In the rows, zero is written as 128.
A state moves one step at a time under one of 6 hidden systems, and each row is a state written as 18 numbers. Each run below is a few steps of one system.
riv, trace 1 (10 x 18):
[[136  66 107 104 185 143 140 152 145  29 118 123 181  88  90 159 144 119]
 [147 160 134  54 182 122 138 135 154 181  78 155  55 136 160  58 124 103]
 [119  62 113 164 114 168  63 130 130 147 140 116 129  65  81 191  69  77]
 [ 80 128 121 111 190  77 137 173  92  80  58 129 152 148  88  46 177 137]
 [140 179 156 104 142 175 114 127 135 237 185  93 115 149 127 116  55  77]
 [114  91 127 118 118 124  70 149 127  43  96 151 244 110  95 190 136 117]
 [141 181 121  85 146  70 138 137 121 178  86 114  73 210 177  55 183  73]
 [129 107 147 187  46 137  65 117 116 172 185 147 144 103  85 197  31 103]
 [ 61 142 112 128 132  88 130 139  87  38  59  96 193 168 122  87 227 180]
 [187 199 150 125 129 131 167 117 148 235 235 116  89 192 167 104  86  87]]
Fako, trace 2 (10 x 18):
[[138 138 137 131 101  79 128 114 141 135 119 124  91 133 122 102  88  92]
 [ 98 119 101 146 135 140  82 126 163 126 150 115 156 124 101  91 127 153]
 [119 133 132 104 164 141 139 170  97 130 114 135 134 176 124 114 167 102]
 [157 147 153 119 137 153 163 109 167 121 143 104 131 114 148 140  91  92]
 [122 129 120  89  90 107  80 118 131 105 128 129 167 136 110 154 119 151]
 [136 127 119 137 131  92 126 134 148 131  97 177  96 148 156  88 161 117]
 [109 132 132 197 129 161 125 119 137 131 148  98 172 117 138 128 128 107]
 [109 150 142  85 117 114 161 134  85  95 120 100 135 168 110 125 145 156]
 [167 135 123 102 140 158 144 106 181 145 137 151  92 110 177 132 128 151]
 [123  92 119 157  99 122  89 136 103 109 120 136 170 112 120 190 137 111]]
fil, trace 3:
[[165 123  68 112 169  95 122 142 146 142 162 123 141 171 161 112 200 131]
 [129 129 172 151 129 177 162 128 103 149  74 140  87 101 165 165 124  79]
 [104 121 128 149  71  83 122 105 102  88 150 112 139 104  77 139  90 193]
 [137 150  96  99 162 118 112 134 184 159 142 134  97 177 148  46 160 130]
 [123 110 138 162 149 215 133 137  96 163 134  99 144 101 143 194 131  84]
 [138 115 132 118 110  47 176 136  79  65 123 136 117 125  92 135 124 171]
 [132 143 132  99 123 155  98 106 218 159 126 153  76 129 141  69  88 119]
 [113  88  79 172 136 149  76 142  86 152 163  87 180 118 118 190 163 111]
 [135 154 164  96 157  66 197 158  73 109  75 157  94 154 124  87 146 129]
 [114 135 163 119  87 208 105  94 200 131 151 124 122 100 107 131  40 125]]
fil, trace 4 (10 x 18):
[[142 114 119 143 106  94  84 134 145 133 136 111 141 146 122 139 108  43]
 [ 96 133 146 126 143 132  99 161  85 132  83 183 160 130 116 121 146 156]
 [132 171 152  79 118 117 136 109 132 122 125  74 152 146 126 122  93  98]
 [131 116 132 159 133 149 120 146 169  85 150 171 183 141 129 129 143 127]
 [157 140 114  75 137 108 126 108 122 134  86 116 134 105 173 163 150 135]
 [125 141 157 188  72 108 126 118 137 124 127 142 132 145 141 129 110  92]
 [ 89 146 116 112 123 145 106 118 119 129 110 127 146 134 134 111 162 199]
 [151 163 132 140 146 124 169 113 141 139 149  74 136 147 160 113 129  91]
 [127 106 141 157 119 169 152 133 131  98 141 169 125 121 136 162 145 167]
 [139 126  97 105 120  86 136  91 140 124 109  88  91  99 146 121 132 142]]
pebon, trace 5 (10 x 18):
[[142 157 118 104  90  79 137 116  66 154 169  59 128 171 115 160 121 130]
 [147  93 114 114 151 173 169 138 194  72 153 153  89 158 133 112 171 123]
 [125 135 136 121 107 153 112  90 111 181  92 132  98  53 159 168  97 170]
 [104 102 137 195 109  88 137 170  74 116 153 147 111 167  73 115 126  96]
 [100 158 114  86 170 167 126 114 180 131 147  95 135 126 115  52 121 180]
 [184 110 108 112 148 134 122 140  90 182 163 116 137 115 148 215 128  87]
 [115 111 178 109 118 135 164 150 139  48  88 182 102 131  82 110  95 121]
 [112 125  77 118  93  89  62  83 149 171 124  74 100 101 128 106 112 151]
 [129 102 119 166 156 152 105 187 107 138 165 193 170 169 121 149 178 117]
 [106 177 180  85 161 159 151 115 141 135  67 103 135  96 133  82  76 101]]
napip, trace 6 (10 x 18):
[[ 96 141 126 102 154 165 133 145 112 123 115 103 137 165 121 106 169 133]
 [176 140 120 116 171 113 139 133 119 182 153 128 136 105 151 142 111 109]
 [140 110 148 115  85 129 126 127 128  74 112 148 141 131 123 186 122 119]
 [114 137 116 136 142 103 131 111 158 118  83 137 111 112 156  73 154 147]
 [128 127 121 185 111 134 105 137 131 158 191 147 144 154 124 130 126 133]
 [ 97 135 152 107 143 175 164 142  75 115 100 101 124 135 114 145 144 134]
 [180 137  96  92 161  89 137 108 140 156 151 113 114  96 154 131 121 146]
 [128  99 142 120  79 151  87 139 151 103 124 184 126 149 113 168 119 112]
 [ 96 129 130 170 148 110 152 119 114 122  66 117  96 101 143  79 151 119]
 [142 134 114 162 115 112 127 126 134 142 217 123 148 143 104 124 103 167]]
riv, trace 7:
[[ 74 148 140 170  95 127  86 119 117 175  90 119 103 139 131  80 121 107]
 [121 126 121 168 137 104 131 149  74 129 177  89 193 129  87 146 119 125]
 [121 185 170  68 121 143 148 138 130 106 122 146 160 192 133 104 135 153]
 [165 138 117 141  97 133 100  96 178 150 147 110 152 132 188 172 129  80]
 [138  92 113 134  98  58 119 153  86 100 110 183 109 147 118 156 165 142]
 [ 83 156 148 169  77 141 142  98 128 149 121  94  66 150 130  81 115 137]
 [138 124 104 174 144 121 134 122 117 118 194  99 201  93 112 155 118 176]
 [138 156 156  63 145 163 179 146 130  96 116 160 115 179 153 125 176 164]
 [171 123 129 153 100 137 129  82 198 143 136 119 104  90 179 156  91  74]
 [125  70  82 119 128  70 111 145  79 101 104 157 107  98  98 154 163 181]]
Fako, trace 8, 10 rows:
[[111 142 161 159  91 133 100 131 120 132 113 158 162 135 128 142 107 113]
 [116 139 108 136 112  90 140 108 130 112 122  86 107 153 137  97 156 127]
 [126 139 130 137 155 166 138 132 148 126 155 149 156 125 137 117 140 171]
 [131 124 140 112 107 152 138 133  95 125 108 116 115 155 142 178 151 101]
 [155 136 131 128 129  90 155 101 148 107 123 128 128  85 143 129 102 143]
 [107 123 123 147  88 131  85 132 117 151 142 157 131 147 118 138 134 161]
 [115 106 113 150 154 121 157 134 114 110 100 111  94 121 132 106 165 111]
 [138 156 144 139 150 151 151 125 110 156 163 119 161 108 131 137  98 147]
 [126 106 124  85  93 134 126 130 115 109 131 119  82 155 103 162 131 133]
 [146 118 113 125 166 110 121 121 149 141  98 149 127  69 148 116 121 137]]
Subi, trace 9:
[[123 117 119  94 102 142 134 139 109 126 146  82  83 194 110 148 150  91]
 [140 110 139 147 176 113 164 145 144 112 137 140 115  87  92  88  79 114]
 [136  98 101 115  73 105  64 127 119 149 156 132 116 148 103 172 116 128]
 [104 121 145 146 158 117 152 172 112 103 108 157 107 169 101  73 153 102]
 [127 134 137 115 131 143  74 128 135 173 131 136 158  87 108 135  61 119]
 [121 121 141  89  93 108 135 147 102  75 108 125 133 189 109 155 158 107]
 [154 141 136 118 183 100 131 133 167 144 112 178 133  93 140  74  99 121]
 [134 116 123 146  72 126  78 126 106 139 131 132 161 144 146 201 140 103]
 [ 99 148 153 119 150 114 166 141 106  98  62 156 111 137 133  75 161 154]
 [143 164 132 128 120 147  87 101 171 168 154 116 186 110 155 132  85 122]]
Subi, trace 10:
[[111 135 123  96 100  91 122 138 117  84 119 164 133 179 114 109 168 190]
 [136 146 127 133 182 168 109 140 180 173 132 145 147 134 159  88 128  88]
 [128 115 143 127 107 138 131 126  66 119  99 103 155  98 126 213 122 110]
 [128 163 144  98 109  77 163 107 151  98 100 147  90 139 140  71 126 175]
 [147 120  96 170 142 148  81 124 188 144 180 130 194 126 152 134 137 112]
 [113 112 131 112 138 154 152 148  47 141  84 123  96 130 140 179 181 140]
 [120 178 165 143 113 113 161  89 166 132 117 104 108 108 139  63  68 126]
 [137  92  86 126 116 142  90 129 147  83 182 117 196 130 110 185 151 164]
 [141 135 118  92 176 130 176 148 104 168  99 140  45 158 164  97 180 117]
 [125 134 157 211 101 134 128  97 152 140 149 102 153  71 123 133  46  91]]
napip, trace 11, 10 rows:
[[ 96 131 140 138 121 143 120 153 119 124 127 158 121 169 109  94 148 142]
 [131 143 128 147 154 153 153 118 109 169 141  88 117 107 141 130 118 119]
 [148 107 115  89 127 117 124 140 112 104 152 126 147 129 101 170 126 144]
 [126 140 144  91 117 129 121 117 148 134  80 152  92 128 148 111 122 120]
 [133  99 106 196 124 113 116 125 150 124 147 127 131 106 131 128 132 108]
 [ 88 146 154 126 114 131 136 146  88 112 125 134 142 153  93 110 122 163]
 [142 149 110 104 148 149 148 104 143 161 146  72 105 131 156 120 131 122]
 [148  89 113 108 146 128  97 157 123 118 144 155 156 116 101 170 120 116]
 [120 152 162 117 100  97 143 119 116 121  67 143  96 130 143 114 120 113]
 [136 115 103 182 127 127 131 106 181 108 168 110 138 109 136 109 128 135]]
pebon, trace 12:
[[161 162 123 176 189  72 151 140 157 112 142 159 217 122 173  80 158 129]
 [133 194 172  84  72 156 142  95 120 118 116  82 180 172 171 180 131 118]
 [157  93 103 158 131  78 187 110 147  58  93 104  92 119 169 136 193  95]
 [124 169 148 156  60 122 128  89 139 143 129 182 118 128 177 127 136 227]
 [ 81 128 131 214 115 168 152 129  87 147 128  67 101 162 146 126 177  82]
 [149 156 129 137 200 114 213 121 123 122 158 122 146  84 139  88 128 201]
 [156 154 149  85  70 152 159 112  99 156 184  89  90 181 131 193 103 121]
 [124  53 105 144 154 158 177 130 158  61 117 125  50  94 107 122 156 134]
 [123 144 127 126 104 116  98 112  94 214 138 172  83  92 129 126  92 212]
 [ 88  99 140 186 136 181 128 173 103 136 176 106 114 178  68 118 122  60]]

Which system made each of these runs?
trace 13 (2 x 18):
[[142 157 147 111 102 146  97 103 175 137 123 140 163 115 152 138  89 115]
 [135 116 112 111 135 105 139 134 111  80  97 126 160 139 145 160 185 126]]
 => Subi
trace 14:
[[114 138 128 132 140 137 115 147 143 120 187 171 167 146  90  91 117 208]
 [111 111 132 106 132 187 129 141 110 146  77 116  67 160 148 149 174  81]]
 => Fako
trace 15:
[[128 131 119 119 152  85 151 133 131  86 141  81 149 135  93  91 114 110]
 [128 160 148  92 121 147  92 124 164 143 138 126 169 142 118 113  82 111]]
 => napip
trace 16:
[[134 149 129  78 152  67 133 144 126  68 105 149 195 143 119  98 150 169]
 [148 153 129 105 103 174 107 117 156 205 150 122  79 175 174 142 131  88]]
 => riv
trace 17, 2 rows:
[[136 147 144 144  81 103 135 119 134 127 127 161 111 167 158 131 145 138]
 [104 120 115 174 113 146 130 101 148 106 116 103 132 108 151 128 160 148]]
 => Fako
trace 18, 2 rows:
[[109 133 107 138 122  86 113 109 133 117 158 101 151 104  90  87 100 191]
 [138 132 108  91 142 161 109 154 115 168 161 124 126 198 141 146 175 108]]
 => pebon
trace 19:
[[149 142 114 105 152 135 121 143 127 156 181 126 163 156 129 134 136 141]
 [133 108 137 115 137 146 156 137 131  88  92 128 110 136 139 150 154  86]]
 => fil
trace 20:
[[106 125  96 160 138 103 114 113 149 120 158  81 134 117  96  75 117 144]
 [107 144 140  93 128 156  96 156 111 151 155 119 144 179  84 120 101 112]]
 => napip
trace 21:
[[121 103  91 125  90 136 106 108 131  86 171  83 156 135 105 176 147 170]
 [142 132 114 106 187 132 178 147 126 148 140 135  66 156 141  79 168 138]]
 => Subi
trace 22, 2 rows:
[[145 135 133 115 128  86 158 144 148 131 138 197  50 169 131  70 138 159]
 [106  99 109 202 133 160  56 129 164 156 144 118 169 100 119 127 112  70]]
 => Subi
trace 23:
[[160 113  97  90 141 126 130 119 170 125 176 119 108 122 118 126 117 150]
 [104 105 137 112 103 150  72 142 118 142  90 157 117 126 106 149 115 105]]
 => napip
trace 24:
[[158 173 124 111 120  38 141 112 131 150 108 161 107 151 178  81 154 156]
 [ 85 144 157 165  79 223  99 101 154 162 127 106 118 147 155 144 125 105]]
 => fil
trace 25 (2 x 18):
[[113 166 165  99 105 125 122 110 113 148  65 127 127 114 150 129 104 120]
 [136  98  81 128 117 100  95 126 138 117 166  82 140 146 104 143 136  98]]
 => riv
trace 26, 2 rows:
[[145 134 150 189 122  77 170 102 123 134 129 146 103  60 131 109  73 153]
 [ 83 136 119 130  76 144 115 134  89 129 183  90 126 199  84 132 147 170]]
 => pebon
trace 27 (2 x 18):
[[147 114 108 123 117  97  81 131  72 183 109 119 144 101 145 195 129 104]
 [155 115 153 114 113 100 192 136 151  53 119 169  83 147 122 119 129 123]]
 => napip
trace 28 (2 x 18):
[[103 125 153 138 110 126 142 123 119  86  49 126 108 120 141 127 147  98]
 [136 169 126 123 140  83 114 111 129 143 136 127 186 102 138 103 107 172]]
 => Subi
trace 29:
[[148  83 117 127 137 110 133 147 163  81 128 161 105 130 107 122 131 100]
 [131 118 103 146 138  84  86 145  98 182 122 142 125 117 122 121 124 110]]
 => Subi
trace 30:
[[118 160 119 119 113 135 149  68 134 164  83  64  67  94 186 109 139 146]
 [156  64  88 155 141 124 127 148 139 103 216 141 122 114  72 152 112 153]]
 => riv
